Each path below is one point turned by a fixed rotation once a step. After each direction that follows a path, write how fast that rotation turns it, in degrees a step (0 if it stays still).
Each turn is a multiple of 5 degrees from 10 to 175, or 0.
Each row of a path follows its step; steps can be skipped.
Rotation 1:
step 0: [  5   1 -16 -26  39   3 -19  -8   7 -26 -25  20  -7 -19 -12   3   4  -4
   0  13  12  25   3  -6  -1 -22 -34   3   4  13 -12  18 -24  13   1]
step 1: [ 21   6   8  12 -21 -12   8 -37   7 -43   8   5 -17 -11  17  -3  -3   4
   2  -3   5  -7   0 -13  13   8  -1  -1 -17  29  -1  -6  -8 -47   7]
step 2: [ 15 -28 -18 -11  18 -23   9  13   8  13  24  -1   0  14   5  24  16  32
 -25  -5   3 -39  20 -16  -9  -3   4 -16  -8 -12  -9  -2  18  -8   5]
step 3: [-27  10   4 -32  28  11 -39  15  -8 -28  15 -19   9  -7  19  31  -7  -3
   4   5  10   2 -15  -1   2 -31 -15  11   7   4  -4   6   2  12  -5]
step 4: [ 13   5   2  12 -10 -23  -5  -7  28 -21 -29  24 -22   2  11  -2   4  -6
  16  12   8  14  20  14  23 -36 -18  16 -22  13  10   5   2 -20 -13]
step 5: [ 16 -43  13  23   2 -11  13  -8  -2  -9   4 -10 -14  18  11  14  13  21
   5  19   8 -31   6 -29  -5   8  15 -17   1  35   4 -11 -14   9  11]
step 6: [  2 -13 -12 -26 -12   7 -19   8  12 -12  37 -11  18  -8   6  24  -2 -17
  15 -10  10 -30  17 -19   5 -13  11  13  21 -29   7   5  26  14  -8]
step 7: [-25   6  15 -25 -10 -16 -13  10  18  -3 -24   7  -5  24  17  -1  12   5
  11 -19  30  14 -12  36   9 -26 -16  -5   2  18  14  10  17  12  -4]
step 8: [  9 -17  33  33 -22  12  -3   8  19  -2   5  25 -27  17  18  -4   5  11
   8  31 -22   9  11 -10   3 -11  -1  17  13  14  -7   1 -22  10  16]
step 9: [ 32 -13  -5 -12   6  18   0  -9  34 -16   3  -3   7  -5 -24  -1   9 -11
   9  -7  23 -16  23 -30  -2  25  15 -12  12   1  14 -12   6  38   5]
step 10: [-18  -4  25 -21 -35   4  -1   4   7 -18  14  -5  23   2  23   0  10   1
  -8 -30  15   0 -27  10  21  15  11  -7   7 -11   8  33  29  -8  -1]
step 11: [ -2  -6  34   5   6  -1 -12  39   5  19  -4  36 -26   9 -11  -1  10  23
  -7  -6  -4  13  11  25   5  -9 -26  11   9 -16 -13  -3  12  11  26]
Directions:
[  2   5   7   8  -8 -10   4   1  -4  -3   4  10   5   3   2  -6  -2   0
   8  -8   2  -7  -2   9  -2  -3  -6  -4 -15   5  -5   7  -2   1   5]  115
[  6  11   2   6   6   3  -1  11   7   0   0  -2   4   1   5  -2   6  -7
  -8   8  -2   9   4  -1   1  -6   6   0  -9   7   5   3 -10   7  -7]  85
[ -7   0   8   1   0   1   6  -3   7   2  -2  -6   8  -3  -4   7   5  -6
   0   3 -13  -2  10  -4 -14  -1  -8  -4  -2   6  -1  -1  10  -1   6]  110
[  6   2  -2   5 -11  11   0   5   0  -3   4   5   6   3   4   1  -2   0
   0  11   1  -2  -1  -1  -9   0  -3  13   2  -8   1   7   4 -14  -6]  160
[  1   9   4 -10   0  -6  -1  -8  -1  -5  -4   0  11  -3   0  -9  12   9
   6   0  -7  -4  -3  -2   1   0   0  12   0  -5  11  -6  -4   1  -2]  120
